0: [180 119 166 183 130 119 143 103 138 171 133 116 190 172 160 125 167 113
  67 205 125 111  82 106 157 133 177 112 136 174 109 120]
1: [188  88 183 137 122 116 174 164 111 131 159 129 214 146 128 155  83 173
 144 155 126 149  82 162  71 127 160 155 131 159 115 137]
2: [ 55 160  82 121 148  99 126  72 137 121 110 129  74 134  85  96 165 151
 159  51 118  96 117 166 210  98 100 108 120 132 186 153]
3: [150 107  25 131 151 139 112 134 168 130 103 202 160 127 110  80 130 122
 124  81  91 142 115 111 107 109 125 144  85 158 188 110]
4: [134 123  87 144 153 141  86 137 111 124 150 171  95  96 141  92 192  83
  91 125 174 145 130  88 177  83 168  98 120 139 175 155]
5: [187 115  89 179 107 126  93 119 196 134  91 114 115 131 147  43 158  68
   0 134  70 112  68   0 115 180 147 105 109 185  77  74]
6: [113 108 164 197 137  89 173  90 100  80 136 102  99 106 137 213  69 146
 165 107 160 122 151 159 160 145  52 163  98 168  96 153]
7: [108 165  92 145  79  42 185 116 204  84 116 132  28 146 156 130  76 189
 186  55 106  38 135 143 198  89 111 130 169  56 165 127]
8: [143  92 148 164  36 138  86 132 138  96 111 121 124  85 188 155 124  61
  39 171 179 135 179 129 113 143 209 103 154 156  85 141]
9: [209 117 144 183 100 147 106 124 206 157 138 187  45 144 179  65 244 118
  99 139 160  88 115  80 105 117 168 146 119  70 122 109]
10: [ 52 108 115  63 147 167  88 108  74 114  85  71 162 136  78  97 106  52
  93 184  61 220 146 157  83 199 125  80  96 228 115 117]
11: [115 145  99 165  62  56 191 143 160  32 142 147   8 136 172 190  74 128
 175  84 107 127 105 177 198  49 168 100 157 102 205 185]
12: [148 115 166 184 121 124 155  77 116 165 143  88 172 157 167 107 184 144
  77 164 138 116  42 106 156 163 158 104 154 145 108 119]
13: [108 137 124 135 108  94 112 124 142 107 129 123 135 155 117 138  79 112
 146  99  83  97 111 147 106 193  99 141 161 159 106 111]
14: [140 123 163 224  56 102 128  77 173  89 104 147  62 130 145 130 135 104
 128 124 169  96 161 184 114 147 138 153 134 117  85 158]
15: [105 134 155  60 172 143 121 159  91  92 136 154 113 122 118 163 142 155
 225 106 188 171 226 236  99 102 102 168 106 112 180 187]
16: [142 113  47  65 176 190 130 140  87 213 138 142 221 110  99 105 145 161
 124 150 111 202  38  55 123  88 168  92 123 145 191 113]

[127 127 133 110 166 148 157 110 106 127 157 121 111 121 150 104 125 127
 106 158  96 132  76  95 181  97 131  78 136 147 185 153] 4 12 0
[124 125 110  76 123 135 154 179  83 145 147 129 142 160 118 150  81 152
 183 119  72 174  64 102 128  92 178 123 142  96 163 145] 1 16 13
[176  94 102 197 101 171 132 159 136 125 140 173 142 157 128 200 108  75
 101 177 119 186  75  30 115 147 139 153 125 221 140 104] 0 1 3
[173 135 168 210 209 175 130  21 101 127 115 134  64  84 115  57 255 119
  26  93 209  71 129 176 219 130  70  89   7 145 128 129] 4 2 12
[156 141 126  88 141 161 104 225  74 168 135  88 110  98 116 160 162 132
 118 134 212 206 208  25 121  75 143 134 149  47  67 102] 4 8 16
[113 154 142 105 156 135 154  93 114 186 112 109 255 144 109 130 154 174
 172 179 119 137 117 233 149 159 131 134 116 134 136 133] 1 12 0
[ 80 162  23 185  54 126 108 130 174 157 105 216  95 133 134 171 129 107
 190 111 124 148 112 145 117 126 180 152 184  68 182 139] 3 13 14
[ 70 143  84 114  66 103 116 158 166 122 105 127  86 122 148 191  90 145
 188 145 154 131 216 134 132  73 175 154 216  39 113 151] 7 14 11
[156 124 216  78 157 103 153 147  84 101 135  92 134 120  97 177  73 178
 150 112 150 140 175 192 111 146  96 158  81 133  99 146] 6 1 15
[164 125 216 209  81 129 147  18 132 155 121 109 180 116 131  58 117 139
  48 180  40  57  10 204 135 200 159 101 149 188 108 136] 12 0 13
[ 89 102 120  33 182 122  61 129 151  79 118 113 174 103  83  92  81 107
 139 113 104 127 199 133  61 178  57 179  87 199  73  93] 13 10 3
[ 50 140 137 134  85  93  68 200 154 161 128  77  77 112 164 154 196  56
 101 158 189  83 223   0 125 136 121 131 205  28  28  31] 8 9 4
[120 120 110 132 124 146 167 105  93  92 162 119 121 131 133 100 116 112
 119 138  93 128  53 111 163  88 122  66 135 151 163 169] 4 12 2
[186  97 120 179 133 141 102 122 112 124 139 182 138 136 151 177 117  88
 113 150 123 193  80  77  75 140 118 175 117 230 127 138] 1 0 3
